z675: [-28.0 -12.1  -7.2   2.8 -14.7   9.1  10.2 -27.7  44.4  -2.1  -0.8  12.9
 -16.8 -10.7 -26.1 -12.2 -11.1  41.7  29.0  22.3 -24.5  55.7  -2.1  31.2
  13.4 -12.7  -5.1 -13.9  17.3 -18.4 -11.3  19.6  14.7  15.7  -5.5 -14.1
  34.2  -1.9 -27.6 -40.9 -18.3  -0.3   8.9   2.7  25.7  33.1  46.0  -5.5
  -8.1  20.1  -7.6 -10.2]
z470: [ 28.6   1.4  21.8   0.8  18.8 -18.2 -44.0   3.0   2.2 -32.5  26.6  -3.6
   5.0  34.2 -10.7 -14.4  25.5 -11.8  -4.4  -2.3 -16.6  37.6   6.1 -20.1
  46.4  18.6  28.2   4.1 -26.0  31.5   5.9  -7.9   4.5  -6.9 -19.9  35.4
 -20.0  35.1 -16.3   0.1 -14.9 -28.1 -27.9 -26.9 -16.6  31.1  18.2  16.8
  15.5  18.7  13.8 -27.1]
z441: [  7.0  18.7  12.3 -35.2 -10.4 -46.8   2.4  -3.9 -40.6 -18.7 -53.1  24.7
  -8.3  26.0  13.4  -0.8  -6.5  23.5  -8.4 -22.1   8.8  11.7  14.2  47.2
 -15.8 -10.8  22.8  24.2  10.7 -30.3  10.6 -29.5 -20.4  34.2   9.4   0.2
 -18.6  15.7 -15.9  -4.7  30.2 -10.7   9.3 -15.8 -18.1   0.1  24.6  24.0
  13.2 -16.9   0.0 -62.4]
z692: [  5.4  13.5  43.5  -7.8 -37.3   7.2  10.5 -23.5  -3.0  23.8  -3.4  28.9
  -7.9 -14.2 -20.3  -5.1  -2.6   9.2  -0.8  -0.3 -17.0  12.9   4.7  10.9
  38.4   9.1 -15.0  -9.4 -42.0  14.6   0.2 -24.0 -23.7  -6.7 -42.0  45.9
 -10.3 -72.4 -19.4  21.0  11.8   3.5 -13.0  -5.1 -18.0  36.9  21.8  40.0
  37.3  34.8  -3.3  -1.6]
z816: [ 27.6   5.8  -7.2  17.0   0.1   6.1  -0.9  27.5  10.9 -25.1 -19.7  36.6
  11.4  29.7 -13.2  -9.1  27.5 -14.6 -55.0  -5.1  -2.2  -5.4  25.1  -6.2
  -5.0  23.3 -32.5  -1.0   3.7 -61.8 -11.1  25.7  34.8  31.7  21.9   3.4
 -11.1  40.5   2.4  37.1  -8.7  15.5 -27.7  30.4 -26.0 -17.2  -8.8  -9.4
   9.4  -5.2  18.1  11.5]
z213: [ -4.6  26.4  35.9   2.4   7.8 -23.3  -6.8  -3.0 -33.8  23.8 -19.7  12.0
  -8.3  25.5  12.3   6.7 -13.9  -9.0 -19.9   7.3  14.2  20.9   4.7  -0.3
  -3.1  -9.6  49.3  50.1  27.2 -19.9  -2.4 -11.3   1.8  22.3  10.8  18.9
 -16.8  33.4 -10.9 -24.7  26.3   4.0   7.4  13.2 -30.6  45.7 -14.0  -2.8
 -21.6 -18.9  32.7 -38.2]
z581: [-38.3  14.8  11.6  21.0 -10.4 -39.7  -1.6 -30.3 -13.8   2.2 -32.1 -14.7
  12.6  -1.9  19.4   4.2  -7.9   0.7 -27.4   9.6   9.9  31.7   1.6  -7.8
  -9.0  -8.8 -19.7  26.0   4.8 -30.8 -20.4  -9.3  -4.4 -36.1   1.3  13.3
 -14.3  -5.9 -13.0  23.4  26.0  30.1   6.7  -6.3  23.3  -5.0  -9.8  23.5
  11.0 -33.5 -24.2 -24.3]
z734: [ 22.2  -6.8  19.8  47.9   4.4 -18.4 -29.6  -7.6   1.3 -17.5  12.8 -29.6
 -25.1  31.3   5.7  15.6   5.4  28.7 -30.4  18.6  -8.1  17.4   7.6 -22.9
  44.5   6.1  19.9 -23.2   2.6  15.1 -15.1   8.2   1.5 -18.2  -6.5 -20.7
 -16.9  89.4  -2.7 -20.5 -46.2 -59.6 -16.7  -2.6 -41.9  -2.2  34.0  15.9
 -37.5  49.8  22.9 -42.7]
z816 => [ 27.6   5.8  -7.2  17.0   0.1   6.1  -0.9  27.5  10.9 -25.1 -19.7  36.6
  11.4  29.7 -13.2  -9.1  27.5 -14.6 -55.0  -5.1  -2.2  -5.4  25.1  -6.2
  -5.0  23.3 -32.5  -1.0   3.7 -61.8 -11.1  25.7  34.8  31.7  21.9   3.4
 -11.1  40.5   2.4  37.1  -8.7  15.5 -27.7  30.4 -26.0 -17.2  -8.8  -9.4
   9.4  -5.2  18.1  11.5]
z213 => [ -4.6  26.4  35.9   2.4   7.8 -23.3  -6.8  -3.0 -33.8  23.8 -19.7  12.0
  -8.3  25.5  12.3   6.7 -13.9  -9.0 -19.9   7.3  14.2  20.9   4.7  -0.3
  -3.1  -9.6  49.3  50.1  27.2 -19.9  -2.4 -11.3   1.8  22.3  10.8  18.9
 -16.8  33.4 -10.9 -24.7  26.3   4.0   7.4  13.2 -30.6  45.7 -14.0  -2.8
 -21.6 -18.9  32.7 -38.2]
z441 => [  7.0  18.7  12.3 -35.2 -10.4 -46.8   2.4  -3.9 -40.6 -18.7 -53.1  24.7
  -8.3  26.0  13.4  -0.8  -6.5  23.5  -8.4 -22.1   8.8  11.7  14.2  47.2
 -15.8 -10.8  22.8  24.2  10.7 -30.3  10.6 -29.5 -20.4  34.2   9.4   0.2
 -18.6  15.7 -15.9  -4.7  30.2 -10.7   9.3 -15.8 -18.1   0.1  24.6  24.0
  13.2 -16.9   0.0 -62.4]

z922: [ 42.3 -79.2  47.1  59.7]
z440: [ 42.3 -68.6  47.1  59.7]
z85: [ 0.5 57.7 -4.6 13.7]
z711: [ 38.3 -75.4  50.5  52.0]
z870: [ 38.7 -76.0  50.8  55.2]
z435: [ 50.7 -73.3  42.1  71.0]
z435 => [ 50.7 -73.3  42.1  71.0]
z922 => [ 42.3 -79.2  47.1  59.7]
z85 => [ 0.5 57.7 -4.6 13.7]
z870 => [ 38.7 -76.0  50.8  55.2]

z373: [ 54.7 -13.3 -48.9 -84.1  39.5]
z237: [ 20.3 -49.8  50.6  43.6  40.5]
z720: [ 0.4 87.7 27.5  2.1 -9.8]
z907: [-44.5  15.9  42.9  53.8 -32.7]
z665: [-59.6 -38.6 -31.6  34.7 -50.1]
z368: [-17.3  91.3  37.0  19.9 -27.8]
z373 => [ 54.7 -13.3 -48.9 -84.1  39.5]
z237 => [ 20.3 -49.8  50.6  43.6  40.5]
z368 => [-17.3  91.3  37.0  19.9 -27.8]
z720 => [ 0.4 87.7 27.5  2.1 -9.8]
z665 => [-59.6 -38.6 -31.6  34.7 -50.1]

z268: [ -8.9  12.5 -19.7  29.2 -22.1]
z244: [ -0.6  -1.7 -19.7  73.0 -72.8]
z661: [ -8.1 -35.3  15.1  36.7 -53.8]
z409: [-12.9 -25.4   9.7  19.0 -32.3]
z714: [-22.0   3.6  -7.8 -27.3  23.8]
z451: [-22.0 -35.3  31.5 -27.3  -3.7]
z303: [-22.0   9.9 -14.5 -23.0  23.0]
z424: [-13.4 -30.0  14.7  14.1 -30.5]
z947: [ -1.2 -30.5   6.0  71.7 -72.8]
z451 => [-22.0 -35.3  31.5 -27.3  -3.7]
z268 => [ -8.9  12.5 -19.7  29.2 -22.1]
z714 => [-22.0   3.6  -7.8 -27.3  23.8]
z409 => [-12.9 -25.4   9.7  19.0 -32.3]
z244 => [ -0.6  -1.7 -19.7  73.0 -72.8]

